Some points, one per row:
tensor([-1.1, -1.5,  0.4,  0.1, -0.4, -0.5, -1.0,  0.2, -0.8,  1.0, -0.7, -0.9,  0.8, -0.6,  1.1])
tensor([-0.2, -0.2,  0.2, -1.1,  1.4,  1.0,  1.0,  0.0,  0.4,  1.1,  1.1, -0.4, -0.3, -1.4,  0.7])
tensor([ 1.5,  1.8, -0.1,  0.6,  1.8,  1.2,  0.6, -0.4,  0.9,  1.8,  1.2,  0.6,  0.0, -2.3, -1.2])
tensor([-0.2,  0.5,  0.9,  0.5, -2.7, -0.7,  0.3,  0.1, -1.8,  0.0,  0.1, -0.7, -0.4,  1.0,  0.7])
tensor([-1.1,  0.2,  1.3, -1.1, -0.7,  0.0,  1.0, -0.1, -1.6,  0.0, -0.2, -1.0, -1.0,  1.6,  0.3])
tensor([-0.9, -2.3,  0.9,  1.7, -2.5, -1.3, -2.5, -0.1, -0.3, -1.9, -1.7,  0.0,  0.5,  1.8,  0.9])
tensor([-0.8, -1.7,  0.6, -0.3, -1.6, -2.1, -0.4,  0.2, -0.8, -2.3, -1.6, -0.5,  0.5,  2.5,  0.2])
tensor([ 0.3, -1.0,  0.0,  1.2,  0.4, -0.6, -1.4,  0.2,  1.2,  0.5, -0.2,  0.4,  1.1, -1.8,  0.0])
tensor([ 1.6,  3.5, -0.5, -0.7,  0.7,  1.2,  2.1, -0.3, -0.7,  1.1,  1.6,  0.6, -1.2,  0.6, -1.6])
tensor([ 1.0,  0.0, -1.0,  1.5,  0.8, -1.1, -1.5,  0.3,  1.7, -1.2, -0.9,  1.4,  1.1, -0.5, -1.5])
tensor([ 1.2,  2.6,  0.2, -0.4, -0.8,  0.5,  2.6,  0.0,  0.0, -1.1,  1.4,  0.2, -1.5,  0.6, -1.3])
tensor([ 1.1,  1.8, -0.5,  0.3,  0.9,  0.0,  0.3, -0.3,  0.5, -0.4, -0.1,  0.9, -0.3,  0.2, -1.6])
tensor([-0.6, -1.3,  0.5, -0.2, -1.7, -1.0, -0.1,  0.3, -0.1, -2.3, -0.4, -0.4, -0.2,  1.3,  0.4])
tensor([-1.3,  0.4,  0.7, -1.6, -1.3,  0.8,  1.0, -0.4, -2.2,  1.0,  0.2, -1.6, -1.4,  1.7,  1.6])
tensor([ 0.0, -1.0,  0.3,  0.7,  0.6,  0.9, -1.3, -0.5,  0.9,  0.4, -0.1,  0.2,  0.1, -0.8,  0.3])
tensor([ 0.8,  1.7, -0.4,  0.6, -1.3, -0.8,  0.2,  0.1, -0.7, -0.8, -0.4,  0.5, -0.4,  1.3, -1.0])
tensor([ 0.7,  0.9, -0.3, -0.5, -0.1,  1.5,  0.9, -0.3, -0.1,  0.3,  1.3,  0.1, -0.9, -0.1,  0.0])
tensor([-0.7, -1.2,  0.5,  0.2, -2.8, -1.7, -0.2,  0.5, -0.2, -3.1, -0.7, -0.2, -0.1,  2.2,  0.2])
tensor([ 0.5,  2.0,  0.0, -0.8,  0.8,  1.3,  1.5, -0.6, -0.4,  0.8,  0.7, -0.2, -1.3,  0.1, -0.6])
tensor([ 1.3,  0.9, -0.2, -0.2,  0.9, -0.7,  0.7, -0.1,  0.6, -0.9, -0.4,  0.9,  0.2,  0.6, -1.8])
tensor([ 1.3,  0.4, -1.1,  1.0,  1.4, -0.6, -0.7,  0.5,  1.2,  0.3,  0.0,  1.4,  1.3, -1.2, -1.1])
tensor([ 0.7,  0.3,  0.4,  1.3, -0.2,  0.7, -0.8, -0.5,  0.8, -0.3, -0.1,  0.5, -0.3, -0.1, -0.7])
tensor([ 0.4,  0.2,  0.0,  0.9, -0.5, -0.5, -0.2,  0.2,  1.1, -1.7, -0.1,  0.7, -0.1,  0.5, -0.5])
tensor([-1.1, -2.3,  0.4, -0.2,  0.3,  0.7, -1.0,  0.0,  0.5,  1.0,  0.1, -0.8,  0.1, -1.4,  1.8])
16 more points follow, each with its number after it:
tensor([ 0.3, -0.6,  0.0, -0.2,  0.0, -1.6,  0.6,  0.7,  1.3, -1.3, -0.2,  0.2,  0.5, -0.9, -0.5]) 0
tensor([ 1.5,  0.7, -1.5,  0.6,  2.9,  0.8, -0.5,  0.2,  1.8,  1.5,  0.8,  1.6,  1.2, -2.1, -1.0]) 1
tensor([ 0.3,  1.2,  0.2, -0.6,  1.2,  2.0,  1.4, -0.5,  0.1,  1.2,  1.7, -0.1, -1.0, -1.1,  0.3]) 2
tensor([-0.6,  0.2,  0.1, -0.8,  0.9,  1.6,  0.6, -0.5, -0.4,  1.5,  0.8, -0.5, -0.8, -0.3,  0.9]) 3
tensor([-1.0, -0.4,  0.3, -0.8, -2.2,  0.6,  0.7, -0.2, -1.8, -0.3,  0.6, -1.1, -0.8,  1.3,  1.7]) 4
tensor([-1.4, -0.6,  0.8, -1.1, -0.6,  0.8,  0.4, -0.2, -2.5,  2.5,  0.3, -2.0, -0.2,  0.0,  2.0]) 5
tensor([-1.2, -2.4,  0.0, -1.0,  2.3,  1.2, -0.5,  0.3,  0.5,  1.9,  0.2, -0.4,  0.9, -1.9,  2.1]) 6
tensor([-0.1, -1.0,  0.2, -1.7,  2.4,  0.4,  0.7, -0.2,  0.5,  1.0, -0.3, -0.3,  0.3, -0.5,  0.0]) 7
tensor([ 1.8,  3.1, -1.3,  0.3, -1.4,  0.0,  1.2,  0.5, -1.3,  0.1,  1.3,  0.6, -0.3,  0.8, -1.0]) 8
tensor([-0.1, -0.5,  0.1,  0.3, -0.3, -0.4, -0.5, -0.1, -0.1,  0.3, -0.5, -0.2,  0.4, -0.2,  0.0]) 9
tensor([-0.1,  1.2,  0.5,  0.0, -0.5,  0.9,  0.5, -0.3, -1.5,  1.7,  0.7, -0.8, -0.4, -0.2,  0.2]) 10
tensor([-1.4, -0.8,  1.2, -1.6, -1.9, -0.8,  1.1, -0.2, -2.2, -1.0, -0.7, -1.4, -0.8,  2.9,  0.7]) 11
tensor([-1.3, -1.0,  0.6, -0.5,  0.1,  0.4, -0.2, -0.3, -0.5,  0.2, -0.4, -0.6, -0.5,  0.2,  1.1]) 12
tensor([ 1.1, -0.4, -1.2,  1.3, -0.3, -0.6, -1.1,  0.3,  1.4, -1.3, -0.2,  1.2,  1.0, -0.5, -0.6]) 13
tensor([-1.0, -1.5,  0.8,  0.3, -1.7,  0.5, -1.2, -0.4, -1.1,  0.1, -0.4, -0.7, -0.5,  1.2,  1.7]) 14
tensor([ 0.7,  1.5, -0.2, -0.4,  2.0,  2.2,  0.8, -0.5,  0.5,  1.5,  1.3,  0.4, -0.9, -1.0, -0.2]) 15
Which three of these numbered points are nearest to each point below, ignoring the 3 directions in which the first points spread most? Their numbers follow each, nearest first.
tensor([-0.7, -1.2,  0.1,  0.9, -1.2, -1.3, -1.4,  0.2,  0.4, -1.7, -1.2,  0.3,  0.3,  1.2,  0.4]) > 3 12 15
tensor([ 0.5, -0.8, -1.1,  0.7,  1.5, -0.6, -1.2,  0.6,  1.1,  0.5, -0.2,  1.0,  1.6, -1.3, -0.3]) > 1 9 11
tensor([ 0.2, -0.8,  0.7,  1.3, -0.3,  0.2, -1.5, -0.5,  0.8, -0.8, -0.7,  0.3,  0.0,  0.2, -0.1]) > 14 15 2
tensor([-0.5, -0.4, -0.2, -1.3,  2.0,  0.6,  1.1,  0.3,  0.1,  1.2,  0.9, -0.3,  0.4, -1.5,  0.5]) > 6 11 0
tensor([ 0.5,  2.2,  0.7, -1.1,  0.8,  0.9,  1.9, -0.9,  0.2, -0.4,  0.1,  0.2, -1.9,  1.1, -1.8]) > 12 11 15
tensor([ 0.1,  0.7, -0.1,  0.0,  0.8,  1.2,  0.4, -0.6,  0.4,  0.3,  0.4,  0.2, -0.8, -0.1, -0.1]) > 15 3 12
tensor([-1.2, -1.5,  0.3,  0.1,  0.2,  0.0, -1.3,  0.0, -1.0,  1.7, -0.5, -1.0,  1.0, -0.9,  1.6]) > 5 9 10
tensor([ 0.0,  1.1,  0.3,  0.2, -1.7, -0.9,  0.4, -0.2, -1.0, -1.5, -0.6, -0.1, -0.7,  1.9, -0.5]) > 9 10 3
tensor([-0.5,  0.3, -0.8,  0.6, -3.1, -1.8, -0.2,  0.7, -2.2, -0.8, -0.4, -0.4,  0.8,  1.9,  0.7]) > 8 5 10
tensor([-0.2, -1.0, -0.5, -0.1,  0.5, -0.7, -0.7,  0.4,  0.1,  0.6, -0.2,  0.2,  1.1, -0.3,  0.5]) > 1 9 11
tensor([-0.1, -0.1,  0.6,  0.5, -1.3, -1.6, -0.3,  0.0,  0.6, -2.9, -1.5,  0.4, -0.6,  2.3, -1.4]) > 12 3 15
tensor([ 1.6,  2.5, -0.3,  1.8, -0.7, -0.4, -0.3, -0.2, -0.3, -0.1,  0.0,  0.8,  0.2,  0.2, -1.9]) > 10 5 9
tensor([ 0.4,  0.9, -0.1,  0.1,  1.5,  1.3,  0.5, -0.4,  0.5,  0.7,  0.4,  0.2, -0.4, -0.5, -0.5]) > 3 12 15
